One hidden turn or mirror swaps the rows below in pairs. Which row is each named row swapped with?
q855: |  -6 | -17 | -19 |  -6 | -34 |  -2 |  -5 |  11 |  21 |   4 |  10 |   1 | -21 | -15 |  -8 |  59 |  29 |  -4 |  -6 |  -6 |
q69: | -10 | -38 |   1 |   7 | -29 | -19 |  -8 |  -1 |  25 |  14 |  -5 |   2 | -19 |  -7 |  14 |  32 |  19 |   4 | -11 |   5 |
q517: |   5 | -50 |  -2 |  -3 | -12 |   4 | -12 |   1 |  20 |   0 |  -5 |   6 |  23 | -10 |   8 |  32 |  23 |   5 | -30 | -11 |
q913: |   0 | -22 |  -4 | -16 |  11 |   7 | -16 |   6 |  25 | -11 |  -8 |   0 |  26 | -21 |  24 |  32 |  28 |   8 | -25 | -12 |
q933: | -18 | -27 |   7 |   8 |  -9 |   5 | -21 |   9 |  30 |  -4 | -26 |  16 |   7 |  -2 |   9 |  26 |   5 |  11 |  10 | -30 |
q172: |  -7 | -43 |   0 |  -6 | -31 |  22 |  -6 |   8 |  18 |  -4 |  -8 |   1 | -19 |   5 | -23 |  37 |  12 |  -2 | -13 |  -5 |
q608: |   8 | -23 |  12 |  -8 |  -1 | -13 | -18 |  -6 |  39 | -16 |  -5 | -13 |  -9 |  -2 |  -4 |  22 |  19 |   2 | -14 |   8 |
q709: |  -4 | -43 | -15 |  13 | -25 |  11 | -19 |   9 |  16 |   0 | -12 |  -8 | -10 | -14 |  22 |  27 |  20 |   5 |  34 | -13 |
q996: |  -3 | -65 |  -5 |  -6 | -21 |  -6 | -12 |  11 |  16 |  -6 | -11 |  -4 |   3 |   5 |  -4 |  20 |  21 |   3 | -12 |   1 |
q724: |  -2 | -27 |   0 | -23 | -15 |   2 |  -9 |  13 |   8 | -13 |   9 |  -2 |  -5 |  13 |  23 |  21 |   6 |  16 |  16 |  12 |
q591: | -10 | -10 | -15 |  10 | -27 |   0 | -14 |  13 |  30 |  11 | -27 |  -4 |   1 | -14 |  -8 |  35 |  25 | -15 | -12 | -28 |
q956: |  -9 |  24 |  -7 | -12 | -25 |  18 | -21 |   4 |  12 | -18 | -10 | -11 |  -3 |  -9 |  11 |  25 |  14 |   2 |   6 | -21 |
q825: |   0 |  -2 |   2 | -17 |  -7 |  -2 | -16 |   3 |  11 | -20 |   9 |  -3 |  11 | -14 |  18 |  24 |  14 |  30 |  21 |  -8 |
q730: |   2 | -48 |  -2 | -17 |   1 |   6 | -15 |  16 |  26 |  -3 | -10 |   2 |   4 |   0 |  10 |  30 |  18 |   2 | -37 |   0 |
q659: |  -7 | -35 |  -5 | -48 | -28 |   4 | -14 |  17 |  17 | -10 | -13 |   5 |   3 |   2 |  -1 |  23 |   8 |  -4 |   9 |  -6 |
q952: |   4 | -31 | -34 |  -5 | -24 |  26 | -15 |  21 |  -2 | -14 | -12 | -15 |  -5 | -26 |   6 |  31 |  35 |  15 | -17 | -19 |
q324: |   7 |  12 | -13 | -17 |  -5 |   7 | -24 |  12 |  15 | -23 | -13 | -16 | -10 | -19 |  24 |  40 |  11 |  14 |  10 | -12 |
q750: |  -2 | -43 |  -1 |  11 |   9 |   9 | -14 |   9 |  22 |  -4 |  -9 |  -8 |  19 | -17 |   1 |  26 |  38 |   5 | -18 |  -5 |
q110: |  -2 |  -7 | -13 | -13 | -18 |  28 | -27 |  14 |   7 | -14 | -13 | -15 |  -6 | -10 |  22 |  26 |  28 |   2 |  33 |  -4 |
q598: |   4 | -15 | -15 |  -4 | -30 |  16 | -21 |   1 |  11 | -21 |  -5 | -11 | -18 | -45 | -12 |  30 |   8 |   6 |   6 | -20 |
q18: | -17 |  -7 |   4 |  12 |  -9 |  -7 | -12 |  -5 |  35 |   2 | -15 |   8 |   2 |   6 |  -3 |  32 |  15 |  -6 |   3 | -21 |
q518: |   4 |   9 | -12 |  -8 | -29 |  19 | -17 |  12 |   8 | -15 |  -1 | -17 |  16 |  13 |   7 |  23 |  20 |   7 |  11 |  -8 |
q422: |  -5 | -21 | -13 | -21 |  -5 |  34 | -13 |  28 |  -4 | -26 | -10 |  -6 |   6 | -27 |  -4 |  20 |  19 |   8 | -11 |  -3 |
q170: |   0 | -38 | -11 | -19 | -36 |  20 | -26 |   9 |  -4 | -23 |  -3 | -21 |   3 | -23 |  24 |  21 |  22 |  19 |  -9 | -13 |
q957: |   4 |   0 |  -7 |   7 | -12 |  -9 | -13 |  10 |  19 |  -5 |   3 |  -2 |  20 | -36 |   2 |  36 |  22 |  12 | -24 | -14 |
q387: |  -7 | -14 |  26 | -11 | -13 |  23 | -40 |  -5 |  23 | -15 |  -2 |  -2 |  -2 | -21 |  16 |  35 |  22 |  18 | -16 | -12 |
q244: | -11 | -12 |   4 | -28 | -16 |   0 | -26 |  14 |  36 | -11 | -15 |  -9 | -33 | -14 |  26 |  40 |  34 |   4 | -14 |  -8 |
q943: | -11 | -25 |   4 | -38 |  -9 | -12 |  -4 |   8 |  19 |  -7 |   3 |  12 |   9 |  -1 |   6 |  24 |  22 |   6 |  10 |   8 |
q564: |  -7 |   8 | -14 | -11 | -31 |  22 | -13 |  19 |   7 | -12 |  -5 |   0 | -26 | -21 |  27 |  21 |  18 |  10 |  -8 | -23 |
q928: | -11 |  17 |  -1 | -25 | -19 |  -2 | -16 |  13 |  15 | -11 |  -7 |  -6 |   4 |  -8 |  15 |  26 |  16 |  10 | -30 | -18 |
q180: | -11 | -53 | -11 |  11 | -32 |  13 | -15 |  18 |  11 | -10 | -11 |   0 | -28 | -20 |  12 |  40 |  26 |   7 |  -3 | -22 |
q90: |  -8 | -25 | -14 |  -9 | -28 |  10 | -21 |   6 |  17 |  -5 | -17 | -10 |   3 | -36 |  15 |  26 |  44 |  -1 |  32 | -16 |
q350: |  11 | -18 |  -9 |  -9 | -29 |  23 | -20 |  18 |  16 |   0 |   6 |  -7 |  -6 | -26 |   7 |  36 |  12 | -13 | -37 |  -2 |
q55: |  -3 | -18 |  -2 |  13 | -18 |  -4 |  -4 |   9 |  36 |  15 |  -2 |   8 | -11 |  10 |  11 |  29 |  24 | -13 | -14 |  -6 |
q524: |  -6 | -24 |   3 |  -3 | -32 | -19 | -14 |  16 |  27 | -13 | -29 | -12 |  -9 |   1 |  14 |   9 |  25 |  32 |  -3 | -12 |
q545: |  11 | -26 | -29 |  -8 | -16 |  22 | -19 |  12 |   0 |  -3 |   3 | -15 |   3 | -24 |   9 |  38 |  23 |   2 |  26 | -14 |
q846: |   6 | -21 |  -3 | -10 | -56 |   9 | -16 |  16 |  18 |   4 |  -3 |  -6 |  13 | -17 |   8 |  34 |  -6 |   3 |   0 |  -5 |
q916: |  -3 |  -6 |   0 |  22 |  -5 |  18 | -31 |  -3 |  20 |  -4 |  -2 |  -9 |   3 | -26 |  14 |  34 |   9 |  17 |  12 | -19 |
q544: |   5 | -27 | -24 | -22 | -26 |  26 | -16 |  19 |  -2 | -23 | -26 | -13 |  -1 | -14 |   1 |  14 |  32 |  11 | -20 | -17 |
q827: |   1 | -27 |  -7 |   7 |  15 | -14 |  -9 |  10 |  18 | -11 | -18 |  -2 |  -7 | -13 |  21 |  26 |  40 |   9 |  12 |  -6 |
q426: |   2 | -30 |  -6 |  -1 | -12 |   7 | -19 |  10 |  28 |  -1 | -24 |  -6 |   2 |  -8 |  -7 |  22 |  15 | -14 |  37 |  -9 |
q271: |  -1 | -36 |   1 | -43 | -19 |  10 | -21 |  -1 |  17 |   0 | -16 |  -3 | -12 | -26 |  17 |  22 |  11 |   5 | -27 | -13 |
q630: |   8 | -35 | -26 |  -9 | -30 |  -4 |  -4 |  -6 |  11 |   7 |  -6 | -16 |  -8 | -14 | -10 |  25 |  42 |   8 | -16 | -14 |
q256: | -14 | -30 |   1 |  -1 |   1 |  -6 | -10 |   4 |  20 |   0 |   2 |  19 |   2 |   4 |   9 |  38 |  15 |  11 |  21 |  -1 |
q413: |  -3 |  -3 |  -1 |  -5 |   0 |  11 | -15 |  15 |  18 | -12 | -13 |  -8 | -10 |  13 | -15 |  16 |   2 |   3 |   8 |   6 |
q684: |  -2 | -23 |   8 |  -6 | -24 |  23 | -27 |  -5 |  18 | -18 |  -1 | -22 | -12 | -13 |  24 |  32 |  36 |  29 | -21 | -15 |
q291: |   0 | -22 | -35 | -12 |  -8 |  20 |  -2 |  23 |  10 | -14 | -25 |  -3 |   8 | -17 | -15 |  27 |  31 |  -8 |  -5 | -13 |
q194: |   8 | -12 | -15 | -21 |  -7 |  18 |  -9 |  21 |  -2 | -10 |   0 |   2 |   0 | -24 |  11 |  39 |   6 | -15 |  16 |   4 |
q258: |  -5 | -21 |  -5 |   4 | -27 |  19 | -15 |   8 |  14 | -10 | -11 |  -2 | -13 |   2 | -36 |  32 |  33 |   2 |   1 |  -5 |
q317: |  -6 | -10 | -10 | -19 | -48 |  12 | -18 |  11 |   3 |  -7 | -11 | -16 | -30 | -22 |  24 |  22 |  16 |   8 |  -4 |   3 |
q93: |   4 | -18 | -13 |   8 |   1 | -11 |  -8 |  10 |  33 |   1 | -16 |   2 |  -5 |  -1 |  -5 |  49 |   7 |  -7 |  10 |  -6 |
q22: |  -2 | -36 | -14 |  -7 | -29 |  -5 | -20 |  -3 |  23 |  -4 |  -5 | -14 |  14 | -17 |  20 |  31 |  46 |  21 |  14 | -25 |
q619: |  -5 | -26 | -11 |   6 |  -8 |  -4 | -13 |  19 |  21 | -11 | -16 |  -3 | -28 | -14 |   2 |  19 |  37 |  18 | -36 | -16 |
q949: |   0 |  -5 |  -7 | -13 |  -9 |   5 | -17 |  29 |  26 | -14 | -36 |  -8 |  -3 | -21 | -11 |  13 |  20 | -13 | -18 |  -7 |
q697: | -12 | -20 |  18 |  11 | -32 |  -2 | -11 |   3 |  34 |  11 |  -2 |  19 |  -9 |  -6 |  14 |  28 |  16 |  -1 | -12 |  -8 |
q917: |  -7 |   8 |  -4 |  -5 | -48 |  18 | -13 |  17 |  11 | -13 |  -9 |  -8 | -24 |  -7 |  11 |  14 |  32 |   7 |  -3 |  -8 |
q63: |  -2 | -39 |   1 | -23 |  19 |  -7 | -17 |  13 |  22 |  -8 | -11 |   4 |  -5 |   6 |  15 |  24 |  18 |  12 |   8 |  -3 |
q164: |   4 | -33 |   4 | -21 | -26 |   8 | -15 |  15 |  10 | -16 |  12 | -13 | -16 |  11 |  23 |  33 |  26 |   4 | -21 |  12 |

Swapped with q164: q180
Swapped with q996: q170
Swapped with q22: q659
Swapped with q69: q317
Swapped with q18: q956
Swapped with q564: q55
Swapped with q110: q256
Swapped with q957: q949
Swapped with q827: q194
Swapped with q350: q619
Swapped with q917: q697
Swapped with q524: q846
Swapped with q324: q93

